A state moves one step at a time under one of 6 hidden systems, and each row is a state written as 18 numbers. Each run below is a few steps of one system.
J947, path 1 (11 x 18):
[[ -2   2  15  -6 -11 -15 -15  -9 -12 -55  11 -14 -13  10  20 -11   2  -8]
 [ 23   0  28   1  27 -24   8 -25   6  -6 -12  19  29  -4   1  -6   4  14]
 [-14 -13   2 -30  31  -2   9  17  -4  17 -21 -17  -3 -25  12 -13   3  -6]
 [  5   2   8  -8 -15 -23  19  17  -5 -11  -2  -1 -47   4  13  -4  -1  15]
 [-18  -7  27   8   5 -10   8 -12  15  15   4  20  -6   3 -18  18 -19  31]
 [-21 -18 -14 -13 -12   8   7  21 -13  19 -21  -5  17   3   0  23 -12  12]
 [ -3  -6 -28 -11 -19   9  20   3   0 -15  17  21 -14   9   8  22  -2 -12]
 [-11  -1 -11  -4 -18  11 -20 -18  24  -3  -2  36   7   4 -13 -12   0   3]
 [ 17  15 -20   5 -14  23   5   5  -2  24 -15   4  16 -17 -15 -15   6  -6]
 [  1  19 -13  13   3  25 -12  16  -1  -1  25 -10 -23  -6 -12  -5  15 -12]
 [  2  19  17  33 -12   1 -30  -8 -10  -6   2  -7  -1  17  -8   2   2  -7]]
J478, path 2:
[[  8  -1 -12 -18   1  -8   2   2   8 -14  -8  13   3  -1  -1  39   7 -24]
 [ -7 -10 -20 -18 -10   8 -11 -12   5 -14 -10  18  15   2  12 -27   6   5]
 [ 23  21  -7   4  -5   7   2   2   5   0  -6  -5  -2 -16 -32 -28   5  -3]
 [-16  11   5  11 -11  26  -7   2 -17  11  14 -21 -17 -22  14  -4   1  -1]
 [ -4   8  16  31  11 -13 -10  -7 -13   1   7  -7 -17  33  -2   8  -4   3]
 [ -1 -13  29   2   2 -12   6  -2   9  -7  10   1  26   2  12  31 -12 -18]
 [  3 -19 -17 -19  21 -10 -12  16   8   4 -23  14  21  17  15  -1  17  -7]
 [ 16   2 -18 -31  -3  -9  19 -11   9 -17 -15  -3  -7 -21  -7 -22  -1 -15]
 [ -4   2  -4  -2  -8  18  -5   5   0   5   5 -17  -8 -25  -1 -41   6  36]
 [  1  24   9  27   5   3  12  -5 -22  19   3 -22 -30  -3 -24  13  -9  14]
 [-31 -12  26  13  -4   4   2   6 -15  -6  24   0  -4  16  17  35 -16   7]]
J746, path 3 (11 x 18):
[[ -1   6   1   5   7  15  17  11 -21   8  -6  11  24  -1 -21  24  -4  -2]
 [ -8   2 -10 -10  -4  12  -5  18  -3  -8   9  19 -20  -3  21  13  18 -18]
 [  6   1  -2  13 -18  -4  -9 -26  16   8  -2  25   3  13   9  -7  -3   2]
 [  5  -4   1   2   5  17   7   9  15  15  11   0  25 -17 -14 -16  -3  -4]
 [  5  10 -18   1  -8   7 -16  13   3   3  -4 -23 -17  -3  -5  -4   8 -19]
 [ -6   2  11  15 -10   1  -8 -24  -4 -15  17 -17  -3   6   5  -8 -12   1]
 [  5  -7  13  12  19  -7  -6  17  -3   0   2  -9  22  17  -4   1   2   5]
 [  9   2   2 -11   6 -10   5   1  -9 -10 -13  -7   3  -5  13  14   4 -28]
 [ -6  -9   3 -15   6 -11   0  -8   2 -15  -5   9  -9   3  17 -25   2   3]
 [ 11   5  10  -3   0 -16   8  -3   8   6 -18   3   2  -7 -23  -9  -7  16]
 [-13   6   4  -9   7  11   9   8 -14   7  -4 -13 -17 -23  -6   1  -2   7]]
J947, path 4, 11 rows:
[[-22  -4   6 -29  -8 -14 -14   2  15 -16 -22   3 -19  -7 -11  -3  -9 -29]
 [ 18   3  10   7 -22   2  20  -1  -5   9   2  17   4 -15  21 -15   5  35]
 [-13   2 -13  -4  31   3   2  11   8  20  -7   7 -16   7 -35  11   0   0]
 [-17   2  11   2 -44  10  -6  13 -12  -2  -1 -12  -9  -9  12   7 -13  -5]
 [ 13  -3 -14  18   9   3   9  -3   0  -3  19  23  13  29  -3  16   6  16]
 [-19  -5  -6 -12  -3   9 -18 -12  11   5 -13  -2  12  -7  -6   5  -9 -37]
 [ 25   2 -17   2 -20   9   7   6  -6  -9   8  -1   7  -2  22 -27  13   6]
 [  8  16  -1   7  25  -2  -9 -15  18   3   5   4 -17  -4 -28  -2   7 -10]
 [-10   6  20  10 -13  10 -16   8 -16   5  -7 -28   5 -15   4 -16  -4   7]
 [ 20   4   1  15  19  -9  13  13 -15  -9  12  -7   0  19   0  22   9   3]
 [-26 -11  19  -7  10  -5 -16 -15   5 -11   3  -3   4   2  13  10 -10 -19]]
J52, path 5 (11 x 18):
[[-24  -2  20 -13  29   6 -12  32  -5  -6   5  32 -18  -4  20 -12  24   4]
 [  5   9   2  -1 -10 -30   7 -24   1  22 -43  15 -28   8  -5  -7 -10   8]
 [-12  -7  11  10  -1  24  21  15  12  28  30  11  -5 -18  -2 -17  -8  27]
 [  1   0 -35   7 -13  -8 -21   4  13  11  -8  -7 -27  29 -13  26   6  14]
 [-11  -4   0   3 -26  20  26 -29  -3  -6  27   6  12 -13   3  17 -26   1]
 [ 11  -1 -18  14   7   6 -22  22   2 -13   8  22  24  36  -4  10  23  -2]
 [  9  20  -1  -8 -21   8   4 -24  -4  -1 -19   5   6 -29  -9  14  -5 -37]
 [ -2   0   4   9   6  17 -19  11   4 -16  22   9   8   6  13 -49  15 -10]
 [ 25  21  11  17  -4 -23  -9 -10   3   7 -20 -30 -15   0 -21   4  -6 -20]
 [-24 -16  16   3   2  21   1  11 -11   4  24 -31  11 -15  27 -18 -10  -2]
 [ 14 -12 -13  -5  23 -35   0   8   5  -9 -12 -19  -9  36   0  17   0 -12]]
J52, path 6:
[[-15  -5  -1 -15  -6  -3  17 -13 -14   1 -22  10   2  -2  -3  -3 -16   9]
 [  7   1   3  -1   5   2  10  23   6   0  11  25  -8   0  -1  -3  13  15]
 [ -6  12  -8   2  -8   2 -13 -19   1  15 -17   9 -16  -5  -6  11   3  11]
 [-10  -1  -5   8 -16  16  13   1  -3   0  17   9  -3   6  -8 -16 -13   6]
 [ 12   8  -5  17  -9  -2 -12   6   6   2   8   4  -8  14  -4  25   8  -4]
 [-12  -1  -6   4 -11  17  -1 -18  -7   4   2   1  14  -3   6   5 -10 -18]
 [ 13  -2  -6   3   0   0  -3  13  10 -12   9   8  12  14  -3 -10   6 -22]
 [ 13  11   8   2  -3  -1 -13 -13   7   2  -8 -11   7 -20   4   2   6 -16]
 [ -4  -3  -3   0   8   7  -5   1  -6  -6   3 -19   6   1   1 -32  -1  -5]
 [ 11   3  14   1   3 -18   1   9   3  -9  -1 -25 -11  -2  -5   7  -2  -5]
 [-13 -12  10  -3  12   1   0  -4 -14   3   0 -17   6  -4  23   3  -2  10]]
J478, path 7 (11 x 18):
[[-11   8   9 -16  43 -10  -4 -13 -27 -17 -21 -19 -11 -12  -9   2   9  19]
 [-12  -5  33 -10  -1 -12  27   9 -33 -12 -16  -3   8  -8   4 -11 -17  23]
 [  1  -2  18  -3  29  -8  26  29  -7  13  -1  26 -10  -3   3   2  10  25]
 [-18  -9   5 -19  -8 -10  29   2   7  21 -15  27 -29  -6   3   9 -17   2]
 [  3 -15 -18  -1 -23  -1  20  14  19   8  13  23 -10  16  -1  -6  -7  28]
 [  4   7 -21   1 -15  12   4 -10  27  17  10  17 -13 -12 -25  25  -1  10]
 [-18   0 -29   8 -35  26 -13  -5  -3   1   8   8   0  14  -8  12  -8   2]
 [ 14  19 -10  20 -14  11 -19  -7   3 -22  17  14   4  15 -19  15  11 -10]
 [ -7   9   5  10 -13  21 -30 -15   0  -4   2  10  24  -7   6   5   5 -31]
 [ 14   9  -6  14   3   2 -22   8  -7 -11  -5  -6  13  20   4 -22  12 -37]
 [ 14   8  15   1   8  -3 -13 -11   7 -13   7 -22   2 -20  18 -18   9 -33]]
J866, path 8 (11 x 18):
[[-22   8 -23   9  -8  19  -8  10 -30  18 -20   2  -7  20 -14   8  -3   5]
 [ -9  -2  -6  -3 -14   5   6  -2   0 -24  21  21 -10  12  14  32  -2 -28]
 [  2  -6  15   9   0  -8 -26 -22  25  13  -7  26  21   4  15   5   7   1]
 [ 15  -2 -14  -4  -8   7  20   4   8  21 -16  11  23  -7 -10 -28  -9 -22]
 [ 17  11 -11  -9   3  11  -7  13  19 -15  20 -10 -14 -24  -6 -22  21 -10]
 [ -2  19  13  25  -5   1 -23 -14  -8  -7   2 -28 -12   4 -23 -20  -5  11]
 [ -7  -4   5  23   6   8   7  22 -21  -1  19 -23  11  25  -8  19 -12  -9]
 [ -2 -12  -2  -6  17 -14 -14  -3  -6  -6  -8 -14   4  13  34  32  10 -21]
 [ -6 -20  21 -17   9 -18  16 -23   4  -1 -15   7  21  -6  22 -14 -17  -7]
 [ 23  -9   4 -20  10 -12  23  24  16   5 -10   6  10 -20  -3 -21   9  23]
 [  2  20  -8 -11   1   7   6   3 -12   5 -13 -16 -35 -32 -15 -16   9  24]]
J866, path 9, 11 rows:
[[  2  12   4   7 -14   9  -5  18  -4  -8   8 -19  -6  -9 -15  13  -1 -16]
 [ -5   3   7  19  11   3 -18  -8 -15  -6   9  -5  -1  17  20   0   8  -6]
 [ -3 -11  12   0   5 -17   6   0   6   2  -9  -5  11  16  -3  10 -17 -23]
 [ 11 -15   3 -10   4  -2   8   7   7   6   1  -7  15 -15  32  -5   8  -1]
 [ 10   4  -2 -13  18 -14   9 -13   3  -2 -16  -5 -11  -9  -9 -23   2   8]
 [-10   0   9  -5  -9   8   8  18  -3  -5   9 -16  -9 -16 -15  -8  -9  23]
 [  2  11  -9  12   4   0  -3   2 -24  -4   0  -4 -19  16   0  18  11  22]
 [-30  -6   5  -2   1   3   1  -7  -8   3   0   7  -7   9  -1  30 -16  -8]
 [  2 -16  -5  -6 -12  -7   0   1   6  -1  -4  27  17  14  28  10   4   4]
 [ 13   4  -4 -12   4  -3  11 -18  20  16 -15  21   5 -20  -5  -2   1  -9]
 [ -3   3 -10  -8 -12  18  -3  13  13   1   4   8  -2 -16 -10 -38   7   9]]
J750, path 10 (11 x 18):
[[  7  -6 -10  11  -4  -5 -18 -10  16   4   6 -15  -6  17  20 -14   2 -24]
 [ 16   6   3   5  -8  -3   1 -32   6  -5  -1 -23  14 -15  -1 -13 -10 -12]
 [ 13  -5  -3  -7  11  -3 -14   8   1 -13  -5 -32  19  -7  -3 -14  10  13]
 [  6  13  14  -4  11 -15   0  -2 -24 -20 -15 -17  -6  -5  -7  14   3   4]
 [-19 -14  22  -8  14  -9   2   5 -13  -8  -8   6  14   5  12   3  -3  22]
 [  1  -4  12  -8  13 -21   3   9   8   9 -20  23  -5   8   4  18   4 -10]
 [-10 -11   3 -22  -4   2  18  -2  11   8  -1  17  -8 -22  21  -2  -3  -4]
 [ 10   0 -20 -10  -2  -6   5   3  22   6  -4  14 -22   0  -6 -16   8  13]
 [  0   9  -9   0 -14  12  18  -3   2   9   8  -5 -16 -20 -23  10 -10  18]
 [-11  -4 -27   6  -4  15  -7  13  -7   0  10  -3  -5  20  -9  11   4  24]
 [ -9   8  -1  16 -17   7  -2  -8  -9  -6   7  13   0  19 -14  27 -11 -14]]
J750, path 11 (11 x 18):
[[-14   3  14 -12  -5  -4  10  11 -12 -22   3   5 -30  -4  20 -23  -4 -32]
 [ 11   1  22  17   4 -13   2 -17  16  16   5   9  -8  -1   6 -30   0  29]
 [  3  -2 -13  -1  23   1  12   3   4  34 -14 -24   1 -11 -19  11  -7   0]
 [-15 -14 -14 -14 -14  -5   2   9  -8 -17   4 -24 -21   8  16  18  -7   5]
 [  3   0   2   5  -7 -13  -6 -33   7 -14  -2  22   3  16  -1  13  -2  18]
 [ -1  -6  -3 -12  -3  12   0   9  12  11 -11  16  32 -15 -12   9   0  -8]
 [ 10   8 -13 -11  -7   6   0  25  -2 -14   5   6 -17  -8  11  -4  20 -17]
 [ -5  14   9   9  -2   8   7 -17  -8  -8  12  10 -17  -7 -10 -23  -4  14]
 [ -1  -2   0  18   6   6  -1  17   0  24  -1 -10   8  11 -19  -4  -5  17]
 [ -7   0  -5   8   3   2   2   4 -13   3   7 -16  -9  10  10  30  -3 -18]
 [-14 -12   0   1 -10  -2 -13 -21   2 -13   3   7   8  17  18  -6  -8  -6]]
J746, path 12, 11 rows:
[[-23  -1  23  -3   3   2  -4  11 -10  -7   0 -21  -5 -10 -10  -7 -13   0]
 [  9   4   7  12   5 -18   8  11 -19   0  -6 -11 -18  19  10  11   2   9]
 [-11 -12  15  -9  20 -12   9 -16   1  -4   3   8   2   0  12  24  -8  -1]
 [  1 -16 -13 -20  -1  -8  12  17   1   6 -21  16   7   7  12  -4   2   9]
 [ 12   9 -15 -16  -4   0  14 -18  12  -3  -4  12 -11 -21 -13   2   3   8]
 [-24   2  -7  -4  -9  20 -12   3   0  10  -3   4  -9 -10 -16 -13  -3  24]
 [  5  16  -4  24 -17  11   8   7 -12   7  11  -3 -11   9 -19  17  -6   6]
 [-16  -5   6  13   6  18 -12   3  -3   4  25   3   2   4  19  28   6  -5]
 [  9 -11 -14   8 -10  -3  -3   2   5   5  -4  15  21  30  18   7   1 -20]
 [ 19  -5  -6 -13   2   5   2  -8  23 -12  10   7  23 -18   9 -13   9 -17]
 [  4   7 -13  -6  -3   3 -25   1   9   2 -20 -10   2  -7 -14 -38   9  -5]]

Name the system that made each run.
path 13, 2 rows:
[[ 29  13  10  -1  11 -25  29 -20   6   2  -7  -4 -18 -15 -10   5  -5   0]
 [-29 -11  15   0   9  18 -23  17   0  11   6  -3   9 -10   3 -13   5  31]]
	J52
path 14:
[[-25   6  17 -12 -32   3 -10   4   0   7 -17  13 -25 -24   6   1  -5  14]
 [  6   2 -17  19   6   2  19  -9 -10  11  13  14 -22  27   7 -18   1  20]]
	J52
path 15:
[[-17   1  -1  18 -37  -4 -15 -11  -1  10   4  -3 -31  17  13  33  -9  28]
 [ -2 -16  -6  19  15  16  26 -10  -8  15  28  14  34  17   8  24 -10  16]]
	J746
path 16 (2 x 18):
[[  1   2  -9   4  11  11   6 -20  -9   4   9  -7   4  -8  13  16   2  -4]
 [ -8  -5  -5  -9   2  -2 -11   6  -2 -22  -3  -4   3  13  -6 -19   0  -5]]
	J947
path 17:
[[  0  -1   8  12  10  -6   0  -6  21  33  -5  16  -7   4  -9   1  -4   8]
 [ -5  -9 -19  -4 -22  12   1   7  14  20  -1  -4   0  -6  -5  -4  -8  12]]
	J52
path 18:
[[ 23  15  32  28  -9 -12   1 -36   9 -13  25   1  -4  -7   4   6   0  26]
 [-25 -14  12  13  18  16 -10  10   0  34  -4  -1  34   6 -10  17 -14  -9]]
	J478
path 19:
[[-11   4   4   3   4  12 -21   5  -9   3  -5  14   6  -1  15   5  13 -13]
 [  6   2   5   2  -1  -1  14   0  -4  -3   0  12   2   6   6 -22  -5 -25]]
	J750
path 20, 2 rows:
[[-10   7  -8   4  -8  13   5 -26  -7  20 -10  14  -7  -7   4 -12  -8  -3]
 [  3   1  -2  12  -8   5  -1  17  19   2  18   9  -6  13 -18 -14  -2  -3]]
	J52
path 21:
[[ -7   8  20  14  -4   6  22 -16  -7  11  18  -1 -19 -10   9  -4 -19 -22]
 [ -4 -20   4   8  11 -11 -10  22  23  17  11  -6  -7  19  13   1   1   8]]
	J746
path 22, 2 rows:
[[  7 -17  -3   6  -4 -12  40  11  -1  27 -12  -3  10  20  -6 -36 -30   2]
 [  6  -6  -5 -15   6   1  11  30  27   2  27 -11 -32 -23  -3  21  11  12]]
	J478
path 23 (2 x 18):
[[ -9 -14  -5  -4   3 -13 -10  -9  15  10 -14 -16   3  10  -9  -7 -13  12]
 [ 12  -9  -4  -7  -6  -1  24  10   2  -4  11 -14   4 -12   0   3  -5  16]]
	J52
path 24, 2 rows:
[[  7  12 -21  -4   6  29  23   1 -25  21  -7   9  17 -27  -5  21  10  12]
 [-38   8  -5  -7  -2  12  -7   9 -17 -17   2  20 -35  16 -15  -9  -4  -4]]
	J478
path 25 (2 x 18):
[[ 11   3   0   5 -37   1  17   4 -30 -24   4  -4   9   5  19  24  -4   9]
 [-11   1  11   0  44  -1  -6 -14   3  10   1  29   0   1   2  24  13  -2]]
	J866
path 26, 2 rows:
[[ -6 -24 -12 -10  34 -10  -3  -5  -3  -2  -2   9  15  22  29  13  12  15]
 [ -4 -10  -4 -29  -9 -19  20 -14   7  -8 -23   4  -9  -4   4 -15 -20 -29]]
	J947
path 27, 2 rows:
[[  8  10 -13   6   6  -6   2   2  10   6   0   1 -22  11 -24  11   0  -7]
 [-17   0  15   9 -20  15 -13  -6  -1   2  10 -13   5 -11   2   0 -11   6]]
	J947
path 28 (2 x 18):
[[ 30   5  -1  14 -29  -4  -5  16  -4  -7   1 -26  10   4  24   4   5 -40]
 [  4  -2  18  12  46  -5  -5 -27   9   1  18 -17   6  -3  16 -18   3 -25]]
	J866
path 29 (2 x 18):
[[  8   0   9  -5 -16  -1   5 -12  11 -11   7  17   3 -15   8  -2   3  22]
 [  2  11  -8   6   8   9   0   1   0  19 -11  15   1  -2 -25  -6   5  14]]
	J866
path 30:
[[  2  -7  39  -8   6 -19  -2   4  12   4 -19  -2  21 -16   4 -17  -7  -5]
 [ 11   5  -3 -12  19 -14  21   9  -9  11 -20 -18 -22  -9   1 -23   2  -7]]
	J746
path 31:
[[  1   4   5  -4  20   7  -9  -2 -23  -7 -11   1  12  -8  27 -26  21   8]
 [ 14   9  16  -4  20 -21  14  13  -1  -6  -9   2 -19   2  -8 -12   2 -24]]
	J947
